One vector is turned by the same rotation once a step. Each row is the vector after some number of steps, and that number follows the row.
The counts run from 0 to 270.
[ 46.6  13.7 -20.6 -10.4  -1.4 -20.6 -41.4 -40.5  -3.7  27.9  36.3 -30.6
  23.0  12.3 -14.7 -14.1  38.6  33.0 -17.9  -3.4  17.1  21.4   9.7  18.0
 -19.6 -18.0 -20.2  18.3  18.8   0.5 -21.3  -8.2   9.5  10.0  17.4  -4.1
  22.2  -2.7]
215
[-64.8 -30.8 -12.0  40.1 -19.6  28.2 -19.1   9.3  -0.9 -25.6  13.0  -0.5
 -13.4  25.6  -1.1 -10.7 -13.1  24.6  29.6  37.1  26.6  -9.7   4.8   8.7
  32.4   1.3   5.8  31.7   8.7  15.4  -8.2  -2.7   0.1  -9.9 -23.8 -30.7
   5.2   8.9]
87
[-30.8  22.5 -33.3 -32.4 -15.1   3.6 -12.4  -4.7 -36.6  -7.0  -1.9 -16.4
 -10.7  -5.6 -11.2  16.8   9.6 -21.6   5.5 -14.5  -3.3  14.2 -19.0  49.0
  10.0   9.2  -2.7 -11.0  39.7  13.5  23.8   0.8   7.2  17.0  44.0  17.8
 -25.1 -44.4]
259
[  6.7  20.0  22.8  34.3 -34.1   1.7  -4.3   7.4 -19.2 -48.4  25.8   0.9
  14.6 -26.0   7.6  -0.4 -47.1 -19.1  30.9  10.3  12.0  13.6  -3.0   4.8
   6.0  37.6 -13.9   2.3  16.5   3.8  46.8  -2.9  -8.6 -12.0 -29.9  12.9
  16.4 -25.3]
13
[ -2.8 -14.8 -50.7 -14.0 -10.1 -33.0   8.1  26.8  -5.0  14.1 -32.7 -24.1
   3.1  37.3 -50.2  26.6  27.3   6.5   8.0   3.4  17.5   7.5 -32.1  -5.3
  22.3 -22.6  -6.5  -2.8   7.0  -6.8   2.2  -7.3  14.4  -4.8   9.4  13.7
 -42.1 -31.7]
119
[ 10.3   2.3  61.9  26.5 -23.7  33.6   1.0 -35.0 -24.1  -9.6  35.2  17.2
 -12.9 -12.5  39.5   1.2  19.7  19.8  -9.6  32.9  15.5  23.2  16.2 -19.2
   4.8  10.6 -19.6  11.9 -10.9  -6.3  14.4  -8.3  -2.2  25.0  -9.0  -4.4
  19.9  24.6]
108
[ 19.9  35.1 -12.1  -6.5  -7.0 -21.0 -19.5 -16.8 -38.6 -11.2  15.3 -12.7
  -1.8  -2.2  -9.3   6.7  27.0  10.0   2.0   5.5  23.0   6.3 -16.0  42.9
 -15.0   9.8 -17.2 -14.9  33.1 -18.0   4.1 -28.6  12.1  47.3  37.2  20.1
  -0.6 -25.7]
73
[ 14.9  -3.5  24.2  22.7 -15.3  31.7  16.3  17.8 -23.4  -9.9   2.5  15.5
  -9.2  -1.0  -3.1   4.6  50.3  15.4   8.5  25.9  25.7  46.9 -17.1 -19.6
   3.4  -6.9 -72.5  -9.6   4.7 -11.5   5.9   6.1  26.4   6.4  16.2 -29.8
   8.6   2.4]
250
[-48.0 -20.8 -31.0   1.8  -8.7  13.3  -9.0 -24.4   3.4   6.0  -3.2  12.3
 -22.9  41.0   9.7   1.0  22.4  13.1  -3.0  35.5   7.1  12.2  14.6  18.3
  35.9 -16.1  19.9  18.7   0.8   9.6 -16.3 -14.2   0.2  46.9   8.2   8.7
  -1.1  20.8]
165
[ 41.2  -3.4 -17.5  14.5   8.1 -19.3  22.8  44.7  16.7  -0.5 -38.5  10.3
  19.4  -4.7 -38.5  -9.1  -9.9 -20.2  24.9  -6.9 -10.0   4.9 -39.8 -23.2
  -4.0   8.2 -37.4 -29.5 -18.3 -24.8  -8.6  -1.3  11.0  -2.9   4.9   6.4
 -29.8 -17.6]
93
[  6.4  -5.5 -17.1 -25.3   2.1  -3.0 -23.3 -26.4 -13.4  39.4  12.4 -27.7
  13.9  22.2  -2.0  13.7  44.2  31.9 -27.0  -9.3  16.3  40.1  15.3   5.1
   6.5 -32.5 -18.7  21.1  16.5  20.8 -13.7  -0.4  13.9  -2.5  33.6 -26.1
   5.7 -10.2]
55
[ -4.2  24.8  -9.3 -59.3  14.2 -30.8  13.0 -15.3 -31.6  10.0  -6.0 -21.2
  -3.8 -28.1  -2.3  16.5 -18.5 -37.9 -17.3 -30.5 -24.4 -10.6 -10.3 -17.8
  15.3   7.3  23.7   4.2  34.9  -7.8  12.3   5.1 -13.8 -32.3  28.9  43.4
 -16.6 -24.1]
98
[  8.7  18.2  -0.9 -15.0   5.5   4.3  -1.3 -29.7  12.5 -18.3  15.9  41.4
 -21.9 -17.5  25.1 -50.4 -31.4 -30.0  16.0 -14.6 -25.4 -17.6   5.0  13.5
 -23.6  31.9  -1.1 -17.9   4.0 -13.7 -23.5  -8.1 -19.8  45.9  10.7  27.4
  18.0  24.7]
48
[  2.4   7.4 -22.4 -32.2  15.1 -36.3  17.5  -1.2   6.1   1.0 -26.2  -0.8
   2.6 -11.6  -7.2  -3.6 -46.3 -40.9   7.3 -17.4 -35.7 -23.2 -16.6 -29.0
  17.1  14.0  35.5   1.5   2.9 -15.8   8.4  12.1 -28.2 -21.1  -6.7  48.8
 -16.9  -0.2]
97
[ 17.1   0.9  15.6   7.4  -8.9  -1.5  17.0 -22.0 -27.5  11.8   0.8  -6.8
 -14.9  13.0  -1.3   6.0  60.6  48.5 -18.4  42.1  36.5  21.9 -17.7 -28.9
  17.8 -25.9 -37.3  21.5  -7.7 -33.1 -22.5 -14.3  19.7  -1.4   5.8 -13.6
 -10.0  19.7]
137
[-40.9 -15.5 -10.0  -1.7   4.3   9.0 -42.1 -22.7  38.3  28.2  29.3 -10.3
   2.0  20.5  22.2 -13.6 -22.6  22.6 -17.4  -3.2   0.1  -7.9  25.1  23.9
   2.6   5.7  28.3  12.4 -17.6  42.2 -37.6 -12.7  -4.5  39.6  -3.0 -21.0
  14.6  15.2]
243
[ 32.9  31.7 -27.1  10.1 -21.6  -9.6  -8.5   5.9 -23.4 -23.8   8.9   8.0
   7.0  -2.0 -18.7 -17.7   4.9  -5.3  40.7  -6.4  15.5  13.2 -20.5  29.2
 -28.8  18.5 -49.4 -23.6  30.7 -19.0  10.7 -16.0  13.9  30.4  29.8  12.1
   2.1 -41.9]
233
[  8.9   8.1 -41.3   0.0   0.7 -56.5 -31.9   4.0  27.0  22.8  -2.9 -25.6
  30.4  28.5 -28.6   0.9 -29.8   3.6   1.2 -13.2  10.1  -3.4  -3.0  34.5
  -8.3   6.9  31.6 -10.4  -7.8  19.7  -9.4 -24.8  -0.3  29.9   7.3  20.1
 -27.2 -33.4]
261
[-22.3  31.0  -1.1 -32.9  14.8  10.6 -16.1 -35.9 -25.2 -10.4  28.2  -6.3
 -29.1 -23.5   5.3 -35.8  -6.0  19.2  -7.2 -21.7  -2.6 -43.9 -15.8  17.7
 -20.6  20.7   7.3  11.6  36.9  -7.8 -37.2  -9.8   0.3 -11.9  26.0  -8.8
   7.2   5.7]
21
[ 42.9  22.6 -21.6  10.6   8.0 -48.3   7.4  -7.8  25.4  -5.8   6.2  13.1
  27.2  -3.0 -10.2 -32.2 -33.4 -32.5  26.0  -9.6 -18.8 -10.0  -1.8 -15.6
 -17.0  22.0   7.4 -15.5  -7.8 -24.7  -3.4 -10.8 -15.1  12.3 -23.1  46.6
   9.3  -4.4]
235
[-54.2  10.4 -20.0 -11.8  -5.3  12.1  -5.9 -10.2 -43.1 -43.7  22.2  -0.1
 -28.1 -10.6   5.6 -14.6 -20.9  -8.8  21.6  -7.6   2.8 -40.9 -17.3  26.9
   9.7  24.7  23.0   7.9  46.4  -5.7  15.1   6.1  -3.6 -11.2  16.9  12.6
 -12.7 -11.9]
69
[ 11.1   1.7 -44.7   1.7 -14.2 -11.7  -6.6  19.4 -28.4  -2.7  -4.1 -31.1
   9.0  17.9 -36.9   8.9  29.7  -1.0  15.5  -0.6  17.3  34.6 -21.9  20.4
  10.7  -7.2 -41.1 -14.8  35.6  -5.6   8.9   1.2  17.8  -0.7  40.1  -9.9
 -14.0 -45.7]
120
[ 10.6  -4.3  14.8  32.5  -9.2 -33.3  13.9  28.9 -11.0  -4.4 -12.9 -20.9
  34.1   6.8 -25.4  26.0 -11.5  12.5   6.5  25.6  52.6   2.1 -27.4 -46.9
  20.2   5.3  -9.4  -3.6 -21.4 -11.9  14.8  -6.0  12.7 -38.3 -30.2  -0.4
 -34.2 -23.8]
201
[  0.8  20.0  27.5   8.8 -22.5  -9.1   6.5 -19.5  -3.8 -14.3  10.5  11.3
   7.1 -22.8  35.1  -6.2 -45.0 -53.0   2.3   3.0 -15.4  12.7  13.7  -4.0
   7.6  39.2  11.6  -5.0  -6.8   9.3  37.4 -15.0  -8.6  14.8 -23.7  51.7
   6.2  -7.7]
126
[ 16.7  -3.1  49.6   7.2 -21.0  35.4  10.4 -18.6 -26.5 -11.5  15.5  16.9
   1.8 -22.0  37.5  19.5  24.5  -7.3 -20.4  10.2  -3.7  61.1  26.7 -27.6
  23.6  -0.8 -37.4  12.8   3.3   8.4  27.6  14.6   2.1  -2.8 -11.0 -12.8
  27.5  17.1]
220
[ 34.2  34.2 -33.6 -12.7   4.4 -47.4 -30.5  -4.2   0.3  10.9  20.8 -42.9
  41.7   9.5 -36.7  -4.4  -8.6  15.2  -0.1 -19.6  22.8  -9.1 -10.1  16.4
 -17.7   3.0  -6.1  -2.2  19.4   3.6  -2.6 -17.8   6.8 -17.3   7.6   5.3
  -1.4 -45.4]
262
[ 17.4  26.1 -10.5 -36.2  11.1 -39.3 -29.9 -28.0  -5.0  40.2  14.5 -39.5
  21.7   5.6 -11.9   5.9   2.5  18.6 -38.3 -22.5   9.9  -3.9   6.6  14.3
 -10.4  -9.6   4.0   2.1   2.9  17.9 -29.8 -26.5   4.4   9.3  26.6   4.2
 -13.6 -26.6]
102
[  6.0 -24.1 -31.0 -19.4  22.4   6.2  18.1  -6.6  34.8  25.1 -21.7  28.5
 -13.1   8.8  -4.6 -29.4   0.1  -4.5  -3.8  -9.7 -43.2  -6.3  -5.0 -48.4
  10.1 -19.9  -3.0  11.6 -11.9 -11.3 -48.0  12.5 -14.0 -31.5 -12.0  -7.4
   3.0  40.6]
2
[-46.9 -32.4  -7.4   0.1   1.7  49.9  -1.0  10.3  27.3  -2.0  -4.2  48.0
 -27.8   9.8  33.8 -27.2 -14.9 -10.1  24.3  -4.3 -26.5   9.5   6.5  -4.2
   2.0   2.1 -19.3  -2.5  -4.4   2.5 -38.8  17.3  -8.9  14.9  -8.5 -32.3
  10.0  30.3]
113
[-19.4 -12.8 -19.6  19.0  -5.7  18.0 -34.1  10.2 -19.3 -18.9  27.3 -29.1
   6.7   8.7 -12.9   0.6   8.0  21.8  11.2  -0.9  26.5  10.6  -5.2   4.5
  15.8 -13.2 -24.7  23.5  36.7  16.7  -1.2  16.3  17.2 -56.0  -4.2 -54.6
  12.7 -24.8]
198
[  3.4   2.6  39.6 -38.6   4.7  18.7   7.3 -23.5 -20.4  35.1   4.9  -6.5
  -8.2 -25.2  42.3  26.3  20.0  -4.1 -50.6 -19.2 -17.1  42.2  15.1 -32.7
  12.1 -10.7 -22.8   5.4  -6.1  15.3  -9.2   6.0  -0.1 -22.0  18.4 -10.5
  11.2  15.6]
81
